One turn sends every row of this set to another row. A few are shown first. Where does it send the rows asked after them?
Z_529: [-19 -11  -5  23   9  -1 -15  -1   9 -12  -8   5  25  -2  -4  -1 -12   5
   3  16  -3  12 -28]
Z_198: [ -4  -1 -17 -13 -11 -21 -12 -11 -14   4  -9  20   6  30   7  -7   1   0
 -23   1 -18  16   0]
Z_142: [-12  11 -19  -8  26  13  -1  14  -1   8 -16  22  -6  20  -2 -13  16 -13
   4  10  12 -22  10]
Z_771: [ 38   6  -3 -19  -9   5   6   5   0  -9  -9 -14 -21  -2  -1   8  17  15
 -17   6   6   0  13]
Z_801: [-20   3 -18  20   9 -10 -18   8   7  -5 -19  23  17   1   2   0  -1   4
  -1   8  -4   9 -27]
Z_54: [  9  -5   3 -12  -1  14 -20   6  22 -10 -19  -6  -1   2   9 -13  32  -2
 -34  12   6 -12  14]
Z_524: [ 13 -13   8  -1 -25   8  -5  -3  17  15   4 -17 -23  -5   0  21  11   5
  -3 -21  16 -15   6]
Z_253: [ 13  14 -19  -4   0   5  23  10  -8  23 -14   4 -25  13 -23  -4   7   2
   3  -8  24 -15   1]
Z_7: [ -8  -6  -2   8 -11   6  -7   0   4  -6 -11   1   5  17 -18 -14 -11  -1
  23  26  32 -10 -19]
Z_202: [ -2   0   3   0 -11  14  12  -4  -2  21  13  17 -20   3  -2  22  14  -3
   8 -20   3 -28  10]
Z_487: [  0  -5  17   7  20  15   4   6  -6  20 -16  -1  25  -5 -18 -24  19  18
  -7   7  -7  -3   4]
Z_360: [  7  -5   5 -13  -9 -10   4 -10 -10   4  12   3 -19   6  15  20  -2   4
  11 -24 -10   1  18]
Z_282: [-13  -8 -24  13   3   5 -14   0   8 -11  -6   8  17   8  -8  13  -3 -19
 -37  16  -6  -5 -16]
Z_920: [-15   3 -29  13   3  -9 -22   7   7  -9 -19  20  10   6   3   9   3 -10
 -25   7  -7   3 -18]
Z_407: [  5  -1  22   1  -8  26  20 -12   6  15   9  16 -10  -4  -9 -12  27  25
   0  -6  -5  -6   2]
Z_205: [-10   9 -11   7   0  29  -9  -2 -14  15   6  23   4  21 -22   8   5   0
 -31   9 -16  -8   5]
Z_780: [ -9 -28   0 -15   7   0   8 -15   0   0  -3 -13  14  23  -7 -31  -2 -19
 -16   8  10  -8   6]
Z_463: [  2  -6   3   0  -9   6  -2 -16  12  16  -7  -6 -34  15  -4 -13   1  13
   1 -28  13  19   5]
Z_380: [ 10 -14  -1  -8 -17 -13  19  -1  -6  17   6 -18  -8   4  -9   9  -5  -2
  15 -15  21 -20  -1]
Z_33: [-13 -15  -7  21   5  11 -13  -2   9 -13   0  -1  27  -3 -13   8  -7  -4
 -21  22  -6   0 -22]
Z_800: [ 11   6   1   0 -21 -19 -11  10   1   1 -28  15  18   2   2 -14  20  24
   0  18   3   2 -18]
Z_787: [ -3  -6   6  14  -8  35 -34  -6  13  -9   0 -12  -9  11 -17   8  -8   5
 -15  14  10   6   0]
Z_483: [ 11 -11   1 -26  -5   6  29 -20  -8 -10  18   2 -13  18   1  -9  -1  -4
   4   7   2  -5  11]
Z_752: [ -6  -3   0  -5  26   3 -24  -1   3   1 -22  -8  -9  15   9 -16  -2   8
   5  -6   0  26  17]
Z_666: [ 22   2  12  -6 -12 -10  15  11 -13  15   2  -4  -2 -14  -1  17  13  21
   9 -14  -4 -12   4]

Z_407 turns into Z_771
Z_666 turns into Z_524
Z_920 turns into Z_529
Now find these:
Z_142 turns into Z_487
Z_7 turns into Z_205

One turn sends every row of this set to another row. A few are shown first. Where does it send the rows asked after them?
Z_540: [ -1  -6  15  11   9  12   8   3  16 -21 -16 -22  22 -16  14   6   9   8
  26 -23 -22   9  33   2 -24  17  34  12   4 -10  38  -4  -6  -3   8 -18]
Z_494: [ -3   7  17   2 -24 -12  11 -10   4  -7   2 -11  20   5  25  -7  -1   2
   9   9   1 -31   5  -5 -20 -15  -9 -17 -10  -1  -1  -3  10 -22  14  27]
Z_937: [ -4 -14 -26  12  -4  -7  16 -11   0   8 -15  -6  34  17  11   1   2  18
  25 -15   0  14  43  11 -24   6  11 -20   0 -16  44 -17  -2  11  -5 -17]
Z_196: [ -1 -15  -5  -1 -12   3  19 -15   1 -14  -8 -19  21   6  38   1  28   4
  11   6  -4  10   2   5 -32   6  26  -4  18 -15  31  -3 -25 -21   7  -5]
Z_946: [ 25  23 -17  18  12   2  11   9  13   6 -21  -4  20  29  -3 -16 -15   0
   0   3  16 -18  27 -29  -9   3   4   0  10  -2  24  -1  -4  25  -5 -11]
Z_361: [ -7   1   8 -13   5  -4  26 -20  15  -5 -16  -9   2  19   0  17  17 -23
  20   2  -7   3 -13   4   6   5  -8  -7 -33   9   8  11 -16   5  20  11]
Z_167: [ 12  19  -9  31  21   6   9  12   8  10 -28 -11  20  27   5   5 -13  -9
  -1   8   1 -16  13 -27   7   7   2   5  10   2  11  -1  -9  28  -4 -23]
Z_446: [ 11  14  -2  18  13   8  15   7   7  13 -31  -7  20  35  -5 -16  -7  -5
  12   2  -2 -15  30 -32   9   6  10  -3   9   5  14  16 -15  28  -9 -11]
Z_139: [ 13   8  17   0  18 -30  -8  16   9 -13 -28 -24  12   8   1  24  12   6
  26 -14 -20   7 -17   1  -1  -1  -5   1  -8  -1   1 -21 -16   4  26   3]
Z_274: [-19 -15 -12  -7 -12   5   7  10  28 -21 -17 -17  34  22  32  -6  15  18
  40   6   3  -1  29   4 -38  -5   1  -4  -7 -15  30   8  -5  -5  -2   0]
Z_669: [  4   0  21   3 -31 -15  12  -8   9   3  -5 -24  16   7   3  -9  16   5
   9  13   0 -34  13 -11 -15  -7 -10 -21 -13  -6 -10  -4  -2 -10  12  27]
Z_964: [ 13  -4  -6  19 -16  11   9  12   4   1  -9  -1  29  -5  12   7  20   7
  20   6  16   9  42  19 -15  14  17  -3  12   6  31  14 -21  -4  -9 -10]
Z_436: [ -6  -6  13  20   9  10  15   4  19 -23 -19 -18  24 -11   5   7   8  17
  23 -23 -22  13  36   0 -29  20  24   4   2  -8  41   4  -7  -9  12 -13]
Z_223: [  2 -20  -3   1  -4  -6  28 -15  -4 -15 -16 -19  27   5  33   0  27   0
   7   6 -10  11   9  -1 -34  11  25 -13  11 -18  34   3 -19 -25   8  -3]
Z_754: [ 15  19   5  -2  16  -9  17  10  -3   8 -28 -39  14  15   8  30  -6  -1
   6  -8 -13   6  26 -11  -4  -1 -14   3  12 -10  -1 -24  19  17  20 -18]
Z_622: [ -3   6  14   2 -26  -9  20 -21   2  11  -6 -19  28  14  18  -9  17   2
   2  11 -12 -19  13  -7  -7  -6  -7 -30 -20   4  -5  -4   1 -14  15  26]
Z_423: [ -5 -32   7 -17   7  -6  15  -5   0  -4 -14 -15  20   8  32   5   3  -6
  49 -11   3   7  10  17 -10   4  33   9   3  -9  32   2   2  -1   2 -11]
Z_832: [  2   1   6   6 -11  -3 -13   8  13 -12  -9 -15  33  30   3  -6  -3  32
   5   6 -21 -21  28 -23   5  -4   0 -18 -11  -2  -1  21 -17   2 -19  17]
Z_855: [ -4  11  16  -4  28 -16   0  16   7 -10 -34 -18   3  22  -5  18  14  18
  29  -9 -35  14  -6   2  -7   3  -2  -5  -4  -3  11 -11 -12   7  35   5]
Z_125: [ 14 -10  -1  17 -15   6  18  13   5  -2 -17  -1  28   1   9   3  19   3
  26   4  17  14  41  10 -23  11  11  -4  12   5  30  26 -29  -7  -6  -5]
Z_322: [  0   6  12   2  23 -26   0  17  -1 -10 -30 -16  -3  13  -9  28   9   1
  28   1 -26  -4 -14   0  -1  16   2  -7  -4 -17  13  -9 -11   8  36   6]
Z_489: [ 11  14   2  -5  16  -1  26   0 -12  16 -34 -32   8  29  -3  13  -4  11
   7  -8 -24  12  36 -16  -7   0  -3  -6  23 -10   7 -13  12  18  21 -13]
Z_987: [ -6   0   3 -13  -4 -13  24 -20  14 -13 -12 -19  -4  13  -3  19  17 -28
  17   7  -3 -18 -12  -5  -3   6 -14 -10 -29 -13   6  -1 -10   6  19  10]
Z_738: [  8   8   5   1  13  -2  16  12  -7  13 -28 -32   3  22 -11  27 -16  14
  12   0 -20  -1  29 -13  -7  11  -3   1  17 -21   7  -9  20  20  33  -6]
Z_979: [ 18   1   0   6  -8 -11 -12  13   9 -18   3  -3  23  26   7  -1 -12  25
  -3  10   5 -25  17 -17  -4  -6  -3 -12   0  -5   6  21 -15  -4 -24  15]
Z_311: [ 28  18  -2  -5  13  -2  14  12  -3   3 -27 -26  10  12  -9  19 -18  14
   6 -11 -11  10  37 -11 -17   0  -3   7  18  -9  14 -14  20  15  27  -9]
Z_414: [ -2   2   0 -10   0  -6  23 -28   9 -20  -8  -4  -1   6   6  20  -3 -28
  12  -2  -6  -6 -19  -2 -10  -2  -5   0 -26  -2  16   1  -7  -3  25  10]
Z_179: [ 13   7   5  -2  25 -24  -6  13  -1 -13 -29  -4   5   8  -7  21  -8   6
  31 -13 -22   9 -14   5  -9   1   7   3  -6  -4  21 -14  -6   7  38   6]
Z_775: [  3   0  12  16 -30   0  12 -18   8   8  -7 -24  31   7  15  -6  -1   9
   0   9  -2 -25   4 -12  -8 -16  -7  -9  -6  12 -16  -9   3 -12  14  18]
Z_297: [ -9 -34   6 -11  15 -10  22  -2   2  -3 -20  -9  25  10  23   5   0  -5
  49 -11   4   6  17  17  -9  10  27   1  -6  -6  37  12  10  -2   3  -8]
Z_70: [ 14 -12   2   9 -15  -8 -11   7  12  -3  -5 -11  18  31 -14  -5  -8  31
   4  10  -2 -27  20 -22   0   0   0 -13  -7 -10  -2  15 -21  13 -16  15]
Z_664: [-19  -8 -16  -4 -18  14   3   8  28 -17  -7 -15  29  18  34  -1  17  20
  36   9  10  -2  26  15 -30  -4   4   1   0  -8  28   3  -6  -3  -4  -3]
Z_654: [ 13  10  -6  27   6  10  15   4  11  18 -25 -12  11  31 -16 -10 -15   4
   3   8   2 -20  24 -34  -3  14   9   0  10  -8  15   3  -9  32   8  -9]
Z_591: [  4  -5  -1  -6  -6  -7  17 -28  22 -11 -11 -18  11  13   2  14   7 -21
  15  -6   3  -5 -23  -6   5  -7 -10   3 -29   9  -2  -5 -19   6  12   6]
Z_141: [  6  -6  -1  20  -5  -2 -17  12   7  -6  -9 -13  31  28   6  10 -19  34
  -1  11 -10 -21  13 -16   8  -9  -2  -5   2   2  -8  13 -10   6 -17   6]
Z_997: [ -1 -10 -24  10  -2  -2   5  -8   1   3 -11  -9  34   6  14   4   4  15
  22 -15  -5   8  44  15 -16   9  21 -13  -3 -16  43 -23   1  15 -10 -23]

Z_361 turns into Z_855
Z_223 turns into Z_297
Z_414 turns into Z_179
Now find these:
Z_591 turns into Z_139
Z_738 turns into Z_654
Z_540 turns into Z_997

